In the rows, zero is written as 128.
Each path below is one point turned by a fixed rotation once a step. After each direction that follows a path, write how fast that rotation turns it, in deg/step (0 if it stays still).
Each turn is a multiple of 5 degrees from 10 to 175, or 0.
Each row of a path follows its step; steps can be skipped.
Path 1:
step 0: [138 133 132 124 125 118 126 125 133 128 114 127 122 126 131 128 137 128
 125 128 132 123 114 132 123 128 126 131 134 132 133 125 133 145 139 133
 131 121 120 135 134 129 123 141 134 122 132 116]
step 1: [120 114 128 123 134 124 127 128 119 126 132 127 118 112 127 129 134 131
 117 131 126 125 127 123 132 118 125 126 131 128 138 123 139 130 129 135
 130 125 111 126 131 122 130 122 134 120 133 122]
step 2: [132 134 124 124 124 126 120 132 133 127 129 135 133 120 131 137 120 131
 126 131 117 130 121 121 135 109 116 128 137 124 131 126 135 140 118 124
 119 130 121 122 130 134 128 132 124 124 118 124]
step 3: [126 128 130 121 132 133 130 122 121 128 121 124 140 119 137 121 134 131
 132 122 126 124 118 127 117 123 126 124 126 134 125 129 140 147 141 131
 126 134 122 124 132 136 130 136 128 125 119 132]
step 4: [124 116 132 123 139 130 128 126 127 128 137 125 130 118 133 129 127 144
 131 137 121 127 129 139 134 121 128 127 136 132 132 135 131 135 126 141
 134 125 131 124 140 128 135 138 124 125 139 128]
step 5: [138 129 125 122 123 126 116 132 137 138 125 125 130 116 124 138 120 129
 136 133 126 119 125 134 126 128 120 124 129 135 133 129 141 138 123 136
 127 125 127 119 127 124 120 133 129 139 127 118]
step 6: [131 120 127 108 131 127 129 120 134 129 122 117 128 123 130 126 127 131
 132 125 128 129 130 126 125 126 113 120 122 128 124 125 139 126 137 138
 126 120 114 131 117 131 134 133 128 118 127 128]
step 7: [130 130 127 124 136 127 126 134 132 129 124 128 134 118 127 126 120 130
 117 122 133 131 130 130 131 117 114 131 139 123 134 140 128 132 131 143
 122 130 131 123 133 133 128 124 123 115 143 127]
step 8: [131 137 124 122 135 126 122 129 117 130 122 132 125 120 124 120 117 132
 131 129 123 128 129 125 114 128 116 135 131 127 129 122 140 138 129 130
 124 125 124 129 137 132 115 138 136 136 135 130]
step 9: [132 122 123 109 127 132 122 131 118 125 124 128 125 126 138 133 136 133
 129 132 126 124 123 124 129 125 132 119 131 128 124 122 125 137 129 134
 125 115 125 126 128 133 127 139 138 116 142 129]
step 10: [126 128 129 129 129 132 127 141 127 133 116 136 123 114 125 131 130 126
 126 135 128 126 116 132 132 121 113 117 139 128 141 122 123 132 135 136
 126 128 121 126 134 122 139 130 126 130 132 124]
[123 127 130 129 126 128 129 131 125 128 127 130 129 129 128 129 130 132
 128 130 128 128 128 129 127 127 130 127 129 130 130 130 130 132 126 126
 125 127 127 131 126 129 130 127 126 129 124 127]  40
Path 2:
step 0: [128 127 122 132 124 135 134 126 128 118 129 125 125 134 117 138 131 129
 128 132 114 129 130 131 119 126 125 125 138 112 129 122 123 121 129 126
 122 116 136 135 137 119 124 122 119 128 133 117]
step 1: [128 138 125 133 126 131 127 127 130 126 123 126 127 129 116 130 128 120
 134 136 128 133 116 130 116 144 124 124 135 135 138 119 120 129 125 128
 123 124 121 138 129 117 122 126 138 133 118 133]
step 2: [126 129 134 130 134 130 127 135 129 120 139 117 140 125 125 123 130 126
 128 129 114 122 117 135 130 126 118 124 141 131 144 136 122 129 129 126
 129 127 127 137 133 118 138 127 133 122 136 125]
step 3: [122 123 122 139 131 133 134 126 119 132 127 131 140 125 133 132 133 112
 129 130 124 127 131 134 127 127 113 120 134 132 125 133 126 121 131 131
 124 124 129 126 142 117 131 139 134 130 120 142]
step 4: [130 123 133 115 130 128 131 122 135 125 131 131 127 134 132 124 130 130
 136 122 138 127 124 133 128 129 119 131 147 141 132 131 124 119 134 126
 121 125 119 117 146 126 135 125 130 125 124 127]
step 5: [123 136 125 128 116 137 140 124 131 126 127 144 132 127 130 127 136 135
 133 127 133 130 126 138 133 124 122 112 133 129 128 128 121 130 136 124
 137 122 135 129 142 134 129 126 127 131 142 131]
step 6: [135 125 127 133 128 132 130 123 136 125 125 140 123 135 116 118 124 129
 128 129 134 120 130 125 108 123 126 120 134 137 133 117 133 122 120 125
 140 134 134 125 138 124 132 130 126 130 130 133]
step 7: [139 119 138 128 120 126 131 123 127 121 132 129 125 134 127 117 125 127
 130 126 131 142 124 137 132 125 125 110 128 134 128 120 120 125 135 122
 136 134 135 137 123 115 125 131 126 119 130 123]
step 8: [131 119 137 129 121 135 135 127 127 128 124 127 125 131 122 123 127 123
 123 136 122 136 121 111 125 129 114 128 121 120 127 128 121 123 120 130
 133 121 126 127 137 114 126 141 121 128 141 130]
step 9: [138 134 122 123 132 127 130 119 123 134 127 131 134 130 123 122 119 120
 138 135 127 133 122 135 127 125 124 143 131 124 134 115 114 112 130 125
 123 123 128 136 128 119 130 130 119 127 128 124]
step 10: [123 133 131 129 131 138 131 118 136 128 119 126 141 125 129 127 128 130
 124 128 124 132 113 130 140 136 125 131 130 130 127 114 129 134 119 135
 123 123 132 140 139 116 135 122 130 123 136 127]
[126 126 128 128 127 124 130 130 130 129 127 131 130 125 131 128 131 129
 130 127 133 123 130 128 129 126 128 128 128 131 129 128 129 128 127 127
 129 126 129 127 130 128 127 126 129 126 127 128]  45
